Some points, one per row:
[-68 -67 -45 -21  -1  15  55  54  57  75  65  44  30 -14 -46 -56 -59 -49]
[-70 -51 -48 -25  13  40  50  53  67  59  72  51  12 -11 -28 -45 -60 -73]
[-80 -87 -62 -35  -2   8  53  42  53  75  70  58  48  -1 -41 -60 -57 -46]
[-71 -62 -64 -34  -4  32  49  43  62  75  94  48  28 -14 -38 -47 -73 -76]
[-64 -77 -58 -37   0  22  32  47  64  69  72  82  40  16 -14 -35 -42 -57]
[-78 -72 -85 -54   4  15  36  26  68  58  87  80  45  15  -1 -19 -38 -64]
[-49 -78 -65 -36 -29   6  -2  40  25  78  87  91  61  24 -20 -37 -26 -49]
[-60 -68 -83 -70 -18   4  12   6  30  49  92  75  54  17   6 -11 -26 -42]
[-44 -67 -67 -51 -28 -14  10  13  29  49  55  73  61  27  -5 -20 -15 -15]
[-47 -32 -46 -33   7  20  27  29  48  30  48  53  21   9  -2 -14 -28 -41]
[-31 -42 -19  -1  -4  22  15  59  34  57  39  44  14   7 -31 -43 -36 -49]
[-50 -29 -26  -3  28  44  37  50  65  41  49  25 -11 -13 -17 -27 -51 -67]
[-41 -41 -19   0  18  20  27  36  56  40  28  37  13  -3 -19 -29 -31 -44]
[-24 -34 -11   0  -7   8  16  33  14  50  25  14   9 -11 -30 -41 -30 -26]
[-18 -13  -4  -3  -6   9  17  19   6  31  16  -9  -1 -13 -25 -30 -28 -17]
[ -3  12   9   8  11  24   5  19  22   4  10  -7 -20  -8   0  -7 -16 -26]
[ -4   9  -1  -5   3  10   9   0   2   6  14 -18 -15 -18  -9  -7 -22 -13]
[ 10 -10   5  -2 -12 -20  -7  -6 -12   1  -9   3  15  13   5   4  14  15]
[ 23   3  -5 -13 -23 -27 -23 -14 -19 -27 -30  33  31  45  25  23  36  28]
[  9   7 -35 -52 -36 -36 -16 -52 -34 -34   0   9  40  35  41  37  20  35]
[ 29  10 -24 -44 -52 -34 -31 -46 -50 -28   4   3  36  32  37  26  19  34]
[ 27   1 -10 -27 -33 -38 -44 -31 -32 -28 -18  32  48  55  40  34  44  36]
[ -4   7 -30 -39  -9 -23  -2 -38  -5 -32   0   9  26  24  38  28  21  18]
[ 18  -2   6   1 -12  -1 -15   6  -1  -6  -7  12  11  13   9   4   8   4]
[  4  14   9   7   3  21   0  12   6   0   8  -8 -16  -8  -1  -2 -19 -21]
[ -9  -4   4  12  12   8  11  17  13  14   6 -15 -11 -15 -13 -15 -19 -12]
[-14 -10  10  20  21  17  22  25  16  24  -4 -14 -23 -22 -30 -25 -19 -12]
[-29 -10   6  21  42  25  37  10  32  18   5 -21 -35 -39 -27 -20 -20 -17]
[-20 -11  20  34  40  21  33  19  23  22  -2 -21 -28 -44 -39 -27 -17 -16]
[ -4  21  30  39  35  31  16  19  16   8  -3 -42 -51 -54 -34 -18 -18 -19]
[ 27  42  40  33  16   4  -7 -13 -14 -26 -27 -53 -44 -29  -4   9   6  14]
[ 83  59  53  31 -26 -29 -62 -38 -70 -52 -57 -46 -14  14  25  32  52  58]
[  91   66   26  -11  -44  -66  -79  -71  -86 -101  -81   -8   26   71   80
   80   93   89]
Then 10 other points, each followed by its number:
[ 71  32 -17 -51 -69 -79 -67 -92 -92 -79 -42  -2  54  71  77  71  79  94] 0
[ 40   6 -21 -43 -58 -56 -45 -57 -69 -41 -21  23  59  57  46  42  48  65] 1
[  1   4 -28 -32 -20 -16  -2 -25 -11 -18   3   6  23  16  25  21   0  14] 2
[-32 -18 -25 -26  -1  -2  27  -7   8  17  21  -2  15  -7  -8 -11 -23  -3] 3
[-14   3   6  21  25  35  20  29  32  17   8  -5 -29 -15 -11 -12 -19 -41] 4
[-19  -3  17  30  20  26  25  20  20  27  10 -19 -31 -39 -39 -33 -31 -22] 5
[ -8  -4  35  48  26  26  15  32  11  24  -4 -23 -39 -35 -36 -27 -14 -16] 6
[  6  11  28  42  43  17   9  12  16  -1 -30 -21 -36 -28 -26 -14  10  -1] 7
[ 15  29  32  28  15   1   0  -8 -18 -11 -18 -50 -34 -31  -6  -6   0  17] 8
[ 52  40  44  34   3 -23 -34 -14 -32 -41 -68 -21 -13  22  23  32  49  41] 9
Which of these numbered points is nearest to each point below, ignoring the 2 directions in which the first points spread most? Its number follows each.
[ -5  12  19  12  23   0  21 -18   2 -12 -21 -37 -22 -25  -5  11   4  16] > 3
[ 51  38  33  14 -24 -23 -34 -32 -53 -46 -40 -34  -5  16  23  24  37  42] > 5
[  6  11  41  50  58  17  14   6  12 -13 -43 -35 -51 -34 -20  -1  18  15] > 7
[  7  -6 -35 -49 -49 -44 -21 -46 -43 -17  11  20  56  39  32  22  16  39] > 0
[ 11  -7   2  -4  -5  -3 -10  12   5  -3 -12  27  14  27  12   8  15   4] > 9
[ 10  23  58  74  74  42  13  27  18  -5 -39 -39 -72 -58 -45 -16   6 -10] > 7
[ 61  61  92  83  32  13 -28  -9 -43 -35 -68 -80 -78 -41 -24   9  28  33] > 6
[-25 -11 -25 -16   6  11  23  -2  24  10  22   5  -1   6   1   3 -19 -21] > 2
[ 11 -17 -33 -51 -52 -54 -24 -45 -50 -22  -4  37  61  52  33  25  33  52] > 1
[ 57   8 -19 -44 -63 -59 -70 -45 -65 -45 -19  50  60  80  63  56  71  59] > 6
[-54 -61 -59 -42  -3   2  35  18  35  46  50  43  41   2 -11 -26 -36 -31] > 0
[-62 -39 -28 -14  24  29  55  28  47  48  42  14  -1 -30 -35 -40 -52 -40] > 3
[  8   4  -8 -10 -25  -5  -8  -2 -16   5   8  -1   7  12   1  -1  -4   4] > 5
[-26  -4  24  35  61  33  46  10  29  12  -3 -42 -52 -68 -42 -23 -24  -7] > 3
[-39 -12  14  44  73  58  49  39  54  24   4 -14 -56 -59 -44 -35 -32 -35] > 7
[-54 -33 -14  19  35  45  50  43  50  57  44  -9 -29 -57 -49 -51 -63 -49] > 8
[ 28  36  49  46  40  10  -5  -6  -7 -31 -48 -45 -47 -24  -1  14  19  23] > 7
[-5 -7  2 -3 -3 -9  8 -3  2  3  0  1  6  6  1 -3 -1 14] > 5
[ 25  15  24  13  -2 -14 -17  -1 -14 -22 -33   1   2  21  16  14  29  16] > 9
[ 33  24  35  20 -10 -19 -15 -18 -41 -18 -39 -38 -15  -7  -4   2  17  40] > 1
[ 38  24  30  17  -5 -15 -24  -8 -11 -33 -46  -5  -4  20  13  18  35  21] > 9
[ -1  16  -4  -8  -6   7   1  -3  -1  -7  10  -7  -6  -4   9   9 -12  -9] > 2
[-14 -39 -48 -41 -38 -21  -7  -3  -9  21  37  42  55  26   6  -5  -6   3] > 1
[-12 -31 -21 -23 -23 -12   9   5   0  22  24  16  27   6  -6 -16 -13  -1] > 1
[ 71  85  71  47   7 -11 -37 -45 -59 -65 -69 -92 -65 -24  16  38  36  52] > 8
[-14   5  -9  -9   2   7  14  -5   2   8  19 -21  -9 -21  -9  -7 -16 -10] > 0
[ 25  -9  -8 -21 -49 -42 -32 -22 -49  -4  -6  19  48  36  11   9  28  41] > 1
[-27   3  11  32  36  31  37  14  21  28  20 -43 -45 -61 -48 -34 -40 -21] > 0
[ 35  42  24  12 -14 -16 -17 -24 -43 -30 -26 -43 -19  -6  10  17  17  26] > 8
[-22 -23 -29 -23 -19   3   6  13   3  23  30  23  27  12  -3 -15 -17 -14] > 5
[-18   8  13  23  23  24  29  21  11  26  19 -41 -35 -52 -33 -26 -41 -22] > 8
[  7  38  55  64  76  36  24 -16   2 -24 -41 -79 -82 -77 -35  -6   4  19] > 3
[-13  17  27  38  60  33  37  -7  19  -6 -19 -52 -63 -62 -34  -9 -11  -1] > 3
[ -7   8   1   1   1   2   8   0   2   4   4 -20  -7 -14  -7  -5 -17  -1] > 8
[ 18  14  46  53  27  17   3  24   5   5 -24 -27 -45 -30 -30 -10  -3  -8] > 6
[ 32  29  46  37  21 -14 -14 -16 -18 -33 -69 -38 -27  -7  -1  13  39  35] > 7
[ 11 -10  -7 -16 -22 -33  -4 -18 -24  -7 -17   9  27  24  11   8  18  24] > 1
[  0  12   1 -14 -15  -5   1 -19 -17  -4  13 -26   0 -12   7   8 -15   4] > 0
[-22  -2  12  31  46  28  41  13  18  14   4 -42 -43 -55 -45 -23 -24 -11] > 0
[-23 -41 -22 -11 -16   0  14  41  20  45  37  33  30   6 -19 -30 -23 -23] > 6
[-10  -6 -15 -23 -15  -2   6  -4  -1  10  25   7  13   1   5  -5 -21 -10] > 8
[-22  -8 -14   0   5  27  10  36  38  25  29  13  -6  -7 -11 -23 -29 -48] > 4
[-15 -26 -10   0  -4  -5   7  25  16  19   2  29  18  24  -5 -15   0 -12] > 9
[  4  16  -1  -5  -5  -3   2 -13  -6 -13  -2 -16  -1  -6   4   8  -9   7] > 2
[  6   0 -11 -15  -4  -1  -7  -7  10 -18   5  24  15  31  32  28  10  -7] > 4
